(in the rows, 128 means zero)
Named moves (each a turn or a mirror), then the moves between two rows, first move first; the first pair answered:
Y:
[103 116 111 143 150 186 132 125 133 139 134] => [118 131 125 133 164 177  96 131 117 127 144]
[159 110 136 105 113 109 142 101 100 138  99] => [160 112 141 102 115 107 138 102  98 134 104]
[130 111 143 125 100 137  66 118 165 125 137] => [124 100 131 127  82 145  96 112 174 136 133]
[150 137 132 143 157  86 109 150 147  88 178] => [117 101  96 157 123 107 177 131 169 121 159]
H:
[131 148 118 154 134 127  73 124 114  98 130] => [126 144 104 150 127 167  92 137 144 132 157]
[ 95 144 121 169 137 141 132 127 124  90 153] => [111 109 129 155 143 162 144 129 138 105 161]
[129 142 147 168 183 111 101 143 129  99 148] => [116 153 131 171 173 124 114 148 145 113 168]
S:
[157 118 139  96 142 106 117 137 120 133 114] => [118 161 113 113 116  99 128 134 119 147 119]
[121  93 150 148 138 156 123 109 116 157 102] => [164 104 140  90 126 118 107 151 145 156 128]
[136 155 129 119 113 131 126 123 133 110 139] => [122 143 141 136 121 146 133 109 119 104 134]
[137 112 131 119 137 135 152 159 163 102 168] => [ 98 140 111 140 117 135 157 156 156 107 165]
Now pairs of rows:
Each pair is 2 to 3 moves apart.
[105 141  93 105  86 123 131 130 152 135 146] => [116 133 144 130 142 142  75 112 103  98 144] -> S, Y
[122  95 125 147 119 109 165 108 114  95 105] => [150 140 154 126 147 123 102 138 119  87 151] -> H, H, Y
[146 150 162 108 151 107  76 133 126 126 127] => [ 93 135 118 139 112  95 145  94 124 146  86] -> Y, H, H
[171 133 149 100 114 121  83 160 129 140 120] => [120 129 105 122  80 134 138 138 153 173 108] -> H, Y
[112  70 124 116 122 140 153 131 154 142 146] => [108 139 123 107 128 128  91 155 150 126 179] -> Y, H, H
[109 127 130 149 121 188 165 132 160 137 167] => [158 117 156 118 145 175 131 155 153 116 182] -> S, Y
[132  91 155 131 149 147 152 149 144 114 126] => [ 97 150 131 139 136 145 135 158 154 121 153] -> Y, H, H
[ 91 146 122 170 148 150 141 114 106 132 137] => [151  94 133 113 146 142 154 150 149 145 153] -> H, S, Y
[128 164  97 119  89  15 132 139  99 121  98] => [ 96 103 123 175 116  75 164  98  63 124  63] -> Y, S
[110 142 127 114 112 164 137 125 145 188 130] => [130 101 160 126 138 132 136  97  98 150  82] -> S, H, Y
[ 91 128 133 189 146 146 156  97 109  80 128] => [177  93 146 108 149 114 144 159 162  83 162] -> H, H, S
[139 127 142  94 131 144 151 162 148 181 146] => [139 146 136  84 119  96 141 151 143 171 123] -> S, H, S
[166  91 131  78 126  91 122 175 112 105 146] => [153 117 135  85 139 139 100 189 120 127 184] -> S, H, Y
[151 113 146 111 143 125 109 120 109 132 108] => [130 111 124 124 123 151 142 122 137 162 120] -> H, Y, H
[ 95 173 123 156 158 132  92 123 105  82 140] => [102  74 123 154 147 180 167 114 143 126 127] -> Y, H
[150  55 137 115 133 130 163 149 160  94 163] => [159  67 125  99 118  99 165 157 162  95 154] -> S, H
[ 89 135 124 162 134 157 146 119 134 134 140] => [129 131 150 146 159 169 109 134 129 127 157] -> Y, H
[125  93 109 105 127 138 161 158 187  90 168] => [146 122 133  98 144 101 118 159 146  48 154] -> Y, H
[166 126 197 125 199 104  74 103  75  85  95] => [126  69 109 105 102 101 213 104 161 164  71] -> S, Y, H
[111 152  86  94 100  69 168 156 160 127 128] => [168 127 130  66 138  86 133 174 158 114 151] -> H, Y
[116 131  73 162 138 114 178 118 118 134  87] => [183 105 123 133 187 110 128 134 104 103 100] -> S, Y
[108 147 102 139 104 109 139 114 125 129 112] => [ 97 146 115 146 125 156 123 113 132 137 135] -> Y, S, H
[115 145  98 119 100 139 140 155 165 164 145] => [123  80 146 154 146 153 138 102 104 125  99] -> S, H
[131 150 158 130 160 166  73 116  94 155 127] => [ 95 131 120 148 121 180 131 103 116 188 115] -> H, Y
[133 118 159 130 146 123  96  97  68 128  93] => [118 102 109 111  97  92 155 111 115 161  73] -> S, Y, H
[122 169 123 147 126 101  64 110  95 137 139] => [162  67 122 100 109 124 131 118 154 174 138] -> Y, H, S
[155 170 132  84 129  92  85 145 115 146 129] => [116 103 122 132 115 112 153  96 101 153  72] -> Y, S, H
[120 118  76 117 121 149 165 142 158 144 127] => [132 162  78 110 118  88 123 142 135 121 109] -> H, Y, S
[101 135 124 149 120 165 150 116 144 135 135] => [153 153 136  96 129 111 111 147 144 108 138] -> H, Y, S
[162 154 140 104 118  64 113 150 117 104 179] => [123 140 103 119  87 107 166 146 158 144 188] -> H, Y
[158 110 147  99 162 137 112 150 147 121 150] => [139 101 139 114 143  87 128 117 106  99  94] -> Y, H
[155 160 141 118 139 108 120 154 120 111 145] => [124 139 116 128 117 137 168 147 150 143 147] -> H, Y
[147 109 162 124 165 157 120 145 148  98 168] => [120 168 140 134 141 108 107 143 123  74 149] -> H, S
[130 132 117 149 120  95 144  82 117  94 104] => [177 115 154 117 155 126 110 109 133 107 144] -> H, H, Y
[195  93 137  88 135  84 117 119 105 136  77] => [149 141  84  94  84  62 145 120 135 161  80] -> Y, S
[ 66 150 112 168 107 136 114  93 103 228  88] => [135 138 184 135 170 133  42 113  64 185  94] -> Y, S
[106 144 144 164 154 139 109 121 113 109 146] => [105  89 127 150 134 145 166 122 145 130 138] -> S, Y
[ 71 132  78 171 109 170 153 108 102 198  98] => [107 200 114 148 149 142  57 134  70 149 121] -> H, Y, H
[137 109 122 109 117 130 149 144 155 122 143] => [106 160 114 138 119 110 130 132 124 103 131] -> Y, H, S
[112 115 127 160 136 151 152  90  95 133 110] => [137 183 118 120 126 124 100 137 125 128 159] -> Y, S, H
[142 134  73  96  91  35 165 151 160 136 110] => [ 90  81  78 170 110 140 206 105 139 161 104] -> S, H
[ 77 186  93 130 103 142 130 124 130 164 170] => [134 131 111  72 107 141 143 151 164 174 176] -> H, S
[131 169 128 126 142 155  72 139 121 159 173] => [151 155 149 127 157 122  59 124  89 136 141] -> H, H
[103 102 121 141 136 163 128 106 112 190  82] => [129 173 123 106 136 133  60 145 120 170 127] -> Y, S, H
[ 78 160 113 171 118 157 127  80  86 157 101] => [117 194 128 139 128  96  84  95  71 115  96] -> S, H
[111 111  97 128 133 159 144 101 107 144 114] => [161  97 121  85 150 138 120 123 114 128 130] -> S, Y
[134  94  98 131  82 165 165 114 161 116 131] => [124 175 114 151 104 164  92 111 116  85 154] -> Y, H, S
[148 144 123 132 144 131 120 172 164 106 157] => [115 119 110 159 128 159 157 138 164 118 139] -> Y, S
[113 186 152 134 151 125  80 120 103  64 165] => [105 127 142 139 115  82 143  93  96  55 102] -> Y, S, H
[119  77 114 135 116 160 188 116 162 158 110] => [187 129 155  75 151 116  99 162 144 115 143] -> S, Y
[ 97 110  67 126 104 124 168  98 118 155 115] => [167  98 128  81 161 143  93 136 116 143 160] -> Y, H, H
[ 64 139  98 187 110 142 159  71  91 154  61] => [195  31 150  99 145 158 153 135 160 166 102] -> H, S
[138 120 132 103 129 157 116 185 174 116 170] => [114 163 105 114  99  82 120 167 143  99 127] -> Y, H, S
[145 115 123 100 127 133 134 138 138 172 122] => [147 144 130 102 137 104 104 134 117 151 119] -> Y, H
[137 134 133 136 158 142 143 133 157  92 163] => [141 113 121 123 141 117 167 127 163 100 146] -> H, Y, S
[122 147  91 127  94 124 140 119 150 140 140] => [162 151 134 122 139 124  84 122 125 106 151] -> S, Y, S
[142 101 114  85 137 146 141 151 158 202 153] => [124 111 101  96 110  66 155 131 119 171  96] -> H, Y, S
[126 150 146 124 133 141 111 127 139 114 162] => [109 139 135 142 131 107 133 105 118  98 126] -> Y, H, H
[134 153 116 115 126 151  98 150 130 174 154] => [169  88 134 110 149 141 110 132 111 159 111] -> Y, H
[128  85 148 131 150 181 135  83 106 160 121] => [172 106 126  64 121 139 141 130 151 173 145] -> S, Y
